One turn sends every row of this set to another row. A few are shown first. Where does it send the rows asked after them?
sogep: 0 16 5 3 4 -14 6 5 -9 -3 -11 -16 6 5 10 -2 -22 4 0 -3 15 -2 -4 -1 -11 6
 3 -1 -18 -1
somuk: -12 3 2 -14 -11 14 -1 -16 6 -3 2 0 -14 -5 -2 8 12 -12 1 0 -21 -5 -7 -2 8
 -1 -9 7 8 6
los: 2 -6 6 -6 -13 19 -3 -6 6 -16 -8 8 -13 0 -8 14 16 5 -2 10 -8 0 -12 1 15
 -9 -11 -4 -1 1
gima: 10 1 1 12 14 -12 8 9 3 -2 -2 -15 10 10 5 -2 -13 -8 12 -12 6 -5 7 -11 -17
 6 -7 11 15 -3
zudif: -11 8 3 -18 -11 11 -4 -11 5 1 -1 2 -16 -1 -7 15 8 -11 0 -7 -16 -6 -10 -2
 3 -2 -10 2 4 12
zom: 3 0 5 -10 -9 13 -6 -2 6 -9 -10 5 -14 5 -16 21 9 3 -3 -2 -5 -5 -19 -2 9
 -10 -12 -5 1 9
zeg: 3 15 -5 6 8 -16 22 4 -4 16 3 -19 11 10 0 -10 -8 0 9 -10 9 -4 -2 3 -7 0
 -8 10 8 -9
Kezuv: 1 6 -8 11 1 -7 28 2 -3 8 3 -10 15 6 10 -21 1 4 8 3 6 -2 8 7 -2 2 -10 9 4
 -17
musu: 7 1 4 9 8 -8 -6 11 2 0 -13 -1 3 16 7 0 -8 10 11 1 22 11 15 -11 -16 -12
 -11 8 -1 -3
Nov: 3 -6 2 -3 -11 19 1 -11 6 -9 -3 3 -16 -3 -3 10 18 -1 1 10 -15 -4 -10 2 14
 -11 -6 4 14 -4
toz: -2 -5 -3 -5 -16 14 5 -17 5 -7 -2 2 -22 -3 2 12 17 -5 1 7 -12 -2 -6 2 15
 -6 -8 1 11 -5
rom: 6 -4 -2 18 -1 2 17 15 -6 5 5 2 2 7 17 -15 -2 -4 9 -3 3 -9 9 4 -14 -3 8 0
 1 -17
tel: -1 6 2 -11 -8 14 0 -2 6 -1 -7 2 -15 -1 -16 21 7 -4 -3 -2 -15 -15 -16 3 0
 -9 -4 2 4 7
bam: 11 0 3 17 11 -9 6 10 -6 6 6 -14 6 12 5 -7 -13 -10 9 -17 7 -3 -14 -10 -7
 -1 4 3 9 -9
fumez: -1 -1 0 -6 -6 16 3 -10 7 -4 -3 -2 -11 -6 -11 12 10 -7 -1 4 -23 -14 -17 0
 8 -6 -3 9 13 0
boko: -4 -6 0 -7 -18 15 1 -13 6 -15 -9 8 -14 0 -5 13 14 0 -5 6 -6 0 -11 -3 17
 -3 -16 -6 -6 1
moz: 2 11 -3 5 0 -10 10 8 -5 11 -9 -2 10 17 1 -10 -3 18 5 0 26 11 3 1 -2 -10
 -18 1 -11 -7
didol: 8 -3 1 14 4 -2 -7 14 -9 11 -8 7 -2 19 10 -8 -5 9 8 -5 22 10 -2 -9 -8 -20
 -1 1 -4 -8
tos: 4 -5 -3 14 4 -2 14 11 4 -3 -4 -1 9 6 15 -10 -3 -1 11 3 3 -6 25 -2 -20 2
 -6 11 7 -11
valu: -3 1 -2 -11 -12 10 -5 -9 4 -3 -13 7 -18 7 -11 22 9 -1 -4 -5 -3 -3 -17 -6
 10 -8 -16 -4 -1 9
zudeb: 4 8 -1 5 2 -11 -4 3 -13 5 -18 -5 -2 15 20 -5 -11 14 4 2 27 11 1 -4 -5 -9
 -4 1 -7 -1
rim: -8 0 6 -15 -17 15 -7 -12 5 -10 -2 7 -16 1 -1 11 15 -3 0 2 -8 6 -5 -2 13
 -4 -16 -4 -2 8
Nokis: 7 7 -5 7 8 -15 14 3 -12 4 -7 -18 6 10 18 -6 -17 -6 5 -14 7 -9 -7 -3 -7
 10 -1 3 11 1
nida: 0 1 -11 10 -2 -3 20 4 -12 4 -10 -4 6 6 29 -17 -6 0 4 4 4 -9 11 4 -9 6 1
 6 4 -8
vopam: -6 1 -3 -6 -8 11 3 -19 6 -3 -3 -5 -14 -5 -7 14 8 -12 -2 1 -19 -9 -17 -5
 12 -2 -5 9 11 -1
pav: 1 -5 -6 11 2 -2 4 -1 -12 -4 -19 -2 16 10 24 -21 -7 9 1 8 11 6 -1 -11 5 4
 -10 8 -5 -5
fepa: 3 9 9 8 10 -11 2 12 6 -8 -6 -12 11 5 -3 2 -19 2 7 -2 11 -1 11 -8 -22 2
 -4 7 -13 -5
Neval: -10 8 -3 -12 -11 11 1 -11 6 2 -8 1 -19 -3 -13 21 4 -7 -5 -1 -14 -12 -13
 0 1 -7 -5 3 -3 5
sinak: -9 5 6 -18 -13 11 -8 -10 5 -6 -3 5 -15 2 -8 16 9 -6 -2 -6 -9 1 -11 -4 8
 -2 -16 -4 -3 13
pizan: -8 -2 4 -12 -14 15 -4 -17 5 -7 1 4 -16 -2 3 6 17 -7 2 3 -14 3 -5 -2 14
 -3 -13 3 8 4
nalib: 5 -14 -1 20 3 6 4 10 -7 -4 -5 6 19 11 11 -24 -4 1 3 0 6 2 -7 -15 2 0 -6
 4 -8 -13
tobup: 0 9 9 12 5 -4 0 14 -4 1 -1 -6 7 5 -3 -6 -18 2 2 -3 11 -1 -6 -5 -15 -6 9
 0 -25 -12
Kedog: -1 19 0 3 7 -15 14 7 -3 11 -4 -14 15 11 -8 -7 -13 9 4 -7 17 1 -5 0 -8 -2
 -11 5 -13 -5
roni: 3 0 -6 11 1 -6 17 3 -5 4 -6 -3 18 14 9 -22 3 13 7 4 17 10 2 -2 7 -2 -21
 6 -1 -12
zez: 5 -10 0 15 8 -1 0 7 3 -11 -13 1 20 11 9 -15 -5 5 8 6 9 7 12 -17 -7 1 -17
 13 -1 -8

Nov moves to -> los
pav moves to -> zudeb
And these:
somuk moves to -> pizan
didol moves to -> tobup
musu moves to -> fepa
Kedog moves to -> zeg
vopam moves to -> toz

One turn sends every row of this set to another row. A few are shown first. Where does it send the rows asked after them?
tezal: 8 -1 -4 0 10 -16 6 9 -1 -2 11 5 17 -23 0
Tumuk: 9 -4 -15 -2 25 -21 0 -10 9 10 -9 2 -6 -2 -9
sekiz: 13 -18 1 0 0 -2 -7 10 16 1 -11 30 -5 5 3
fuzu: 1 -11 -13 16 5 -5 -17 2 0 3 -13 -2 -9 -10 11
Fon: 0 -5 -4 11 1 -4 -21 7 3 1 -12 2 -16 -16 9
rade: 3 -7 -6 2 3 -2 -19 22 11 -1 -1 -1 -17 -24 4
meda: -1 -9 -4 16 2 -8 -23 1 2 1 -3 2 -8 -16 11
mer: 14 -11 5 -13 8 -13 -2 20 17 4 6 -7 14 2 -6
paza: -8 -5 -13 12 4 -6 -19 2 6 10 -4 0 -7 -10 10
Leru: 18 -15 -2 -11 11 -10 3 20 14 3 -5 -10 12 6 -6
Pilad: 2 -12 -4 -9 9 -10 -16 -8 14 -9 -20 22 7 -14 18
buze: 16 -8 -12 4 14 -13 12 8 -8 -5 -4 2 15 -18 1
guk: -3 -5 -9 10 3 -2 -19 7 5 4 -15 1 -17 -12 9
Pitiv: 21 -22 6 -6 6 0 -8 14 21 -5 1 27 2 -7 -3
nuta: 6 -4 -8 -27 17 -18 0 20 16 -2 -10 0 12 -15 11
Gib: 17 -13 -6 -26 19 -6 1 9 14 -13 -6 13 16 -10 -4
Teku: 7 1 -1 -3 18 -26 -9 -10 13 6 9 7 -4 -12 -9
mivo: 15 -11 -3 -27 18 -7 -1 9 16 -12 -2 13 17 -12 -4
bag: 14 -10 -7 -23 18 -18 0 20 10 -10 -17 -1 11 -16 11
vofo: 11 -1 -3 -1 17 -29 -4 -7 11 -3 11 -4 -3 -11 -7
niv: 22 -10 -2 5 22 -25 -6 -10 1 -5 -6 4 -6 -12 -9
Tupu: 0 -11 -8 -10 10 -9 -15 -8 16 -6 -22 21 7 -11 18
Madof: 18 -7 -8 2 21 -26 0 -7 5 -8 -3 -6 -5 -8 -7
gazu: 8 -1 -15 -3 22 -24 3 -7 12 3 0 -6 -5 -3 -7
notu: 10 -16 -4 -12 8 3 -4 14 28 7 1 26 2 -1 -3
Deroz: -5 -2 -6 9 1 -3 -21 7 7 5 -10 2 -17 -14 10
mube: 9 -15 -1 -2 0 -1 -7 10 18 5 -10 31 -4 6 3
gefud: 14 -11 -7 -28 20 -6 1 9 17 -9 -4 13 17 -8 -5
tuti: 20 -25 -8 -6 11 4 -1 14 20 0 -13 23 0 2 -3
dob: 12 -6 1 -24 14 -21 -5 20 13 -11 -5 1 13 -21 11
ror: 3 0 -17 -3 14 -12 14 8 1 8 3 2 16 -14 1
rafes: 0 -6 -16 0 6 2 -15 22 12 5 -7 -4 -17 -18 4
kadu: 23 -17 8 -9 8 -13 -2 20 11 -4 0 -8 12 0 -6
Rakel: 11 -16 3 -1 -1 -3 -9 9 18 2 -7 32 -4 4 3
tumul: -1 -9 -5 -11 9 -10 -16 -8 17 -5 -18 22 7 -13 18
Manun: 7 -11 -12 5 7 0 -15 22 7 -2 -11 -3 -18 -21 4

meda moves to -> paza
notu moves to -> tuti
vofo moves to -> gazu
And these:
Leru moves to -> kadu
Gib moves to -> mivo
dob moves to -> nuta
Rakel moves to -> mube
Manun moves to -> rade
Tumuk moves to -> niv
Pilad moves to -> tumul
Deroz moves to -> guk
buze moves to -> tezal

One turn sends every row of this set to another row. A few are shown first. Where does it send the rows asked after them?
Didu: -8 -1 -1 -10 4 5 10 -2 -13 -2 7 5 8 -15 -20 -2 17 7 -10 -7 -18 16 -2 -4
 -10 -9 3
depi: -10 -3 -4 -10 3 5 9 -1 -12 0 9 6 5 -13 -19 -2 14 6 -8 -6 -19 17 1 -5 -8
 -7 2
dagi: -20 -18 -9 3 -16 9 15 -8 3 -6 -11 -4 -12 -9 1 -12 23 -9 -12 -10 -3 -24
 -11 -3 -7 9 6
mili: 14 0 3 6 -18 -1 14 -12 20 15 -12 -17 -5 -22 -4 0 19 5 -9 2 -17 4 -9 5
 -17 7 -9
govo: 8 0 4 -15 -23 4 18 1 -11 -4 -17 -8 3 -19 4 -5 11 -13 4 4 0 -1 -21 -5 16
 -9 -7
Tisu: -10 2 -1 -10 6 3 12 -4 -13 -3 6 4 10 -16 -21 -1 16 6 -8 -6 -18 13 0 -5
 -7 -9 2
nuv: 7 -6 -6 5 -20 -1 10 -10 22 21 -9 -12 -12 -15 -3 0 11 4 -4 2 -19 8 -2 2
 -13 12 -11
nuf: 8 17 -9 0 12 9 8 11 8 14 -16 1 -3 -28 -15 2 11 5 -13 -5 -19 -4 -4 14 3
 -12 -2
riv: -10 16 0 -3 -21 11 14 -11 10 5 -9 12 -14 -3 5 12 -1 -3 -25 -7 -1 -6 -15
 -7 7 -7 20
saka: 4 -9 -4 -15 -27 5 13 5 -9 3 -13 -3 -5 -12 7 -6 5 -13 7 4 -2 6 -16 -7 17
 -5 -8
suga: 0 5 -11 -13 -14 15 -10 10 4 2 -24 4 1 4 13 6 29 -9 -14 2 -25 -4 -10 -10
 -5 8 9
vit: -8 18 2 -3 -20 11 16 -12 9 3 -10 11 -12 -5 4 12 0 -3 -26 -7 -1 -7 -16 -7
 7 -8 20
mosa: -17 -20 -8 4 -17 10 14 -6 4 -6 -10 -4 -12 -10 3 -13 25 -8 -14 -10 -3 -22
 -13 -2 -10 8 8
Miris: 7 8 1 5 -12 -5 19 -18 19 13 -16 -18 0 -24 -9 3 16 2 -5 3 -16 -7 -5 1 -10
 9 -13
Dusad: 0 2 -8 4 -14 -6 15 -16 21 19 -13 -14 -7 -17 -8 3 7 1 0 4 -18 -3 2 -2 -5
 14 -15
bobi: 10 10 -9 0 8 12 5 16 8 17 -13 3 -8 -25 -11 0 11 6 -15 -6 -20 4 -5 16 -1
 -12 0
maz: 3 12 -5 -13 -10 14 -5 6 3 -3 -28 0 8 -2 10 7 34 -9 -17 2 -23 -11 -14 -8
 -6 5 9
mumu: -17 -17 -6 4 -16 10 16 -8 3 -8 -12 -6 -10 -12 2 -13 26 -8 -15 -11 -2 -24
 -14 -1 -10 7 7
siro: -13 0 -4 -11 5 3 11 -4 -13 -1 7 6 7 -14 -21 -1 13 5 -6 -5 -18 13 2 -7 -6
 -7 1
nekan: 2 -2 -3 -16 -22 3 17 1 -10 -1 -16 -6 0 -15 3 -4 5 -14 9 5 0 -2 -15 -8 20
 -5 -10
deno: -7 15 1 -3 -22 12 13 -10 10 5 -9 12 -14 -4 6 12 0 -3 -27 -8 -1 -3 -17 -6
 5 -8 21
dibev: 11 -7 2 -14 -27 7 14 6 -10 -1 -14 -6 -2 -16 8 -7 11 -12 3 3 -1 8 -22 -3
 12 -8 -5
Fegep: -5 16 -10 -13 -6 11 -3 2 3 -3 -29 0 9 -1 6 9 28 -11 -12 4 -23 -18 -8 -13
 2 7 5
Kig: 4 8 -16 0 8 10 3 16 9 20 -11 6 -12 -20 -11 1 5 5 -10 -5 -21 4 1 13 3 -9
 -2
bofe: 1 15 -15 0 12 7 7 11 8 18 -15 4 -7 -23 -15 3 5 4 -9 -4 -20 -4 2 10 7 -9
 -5
mil: -6 17 3 -3 -21 12 15 -11 10 3 -10 11 -12 -5 5 12 2 -3 -27 -8 -1 -5 -18
 -5 5 -9 22
Bik: -8 9 -16 -14 -10 12 -7 6 4 3 -25 4 2 5 9 8 23 -11 -10 4 -25 -11 -4 -14 2
 11 5
lol: -19 -16 -7 4 -15 8 17 -9 3 -8 -12 -6 -10 -11 0 -12 24 -9 -13 -10 -2 -27
 -12 -2 -8 8 6

siro moves to -> Tisu
maz moves to -> suga
vit moves to -> mil
And these:
dagi moves to -> lol
nekan moves to -> govo
mili moves to -> nuv
nuf moves to -> bobi

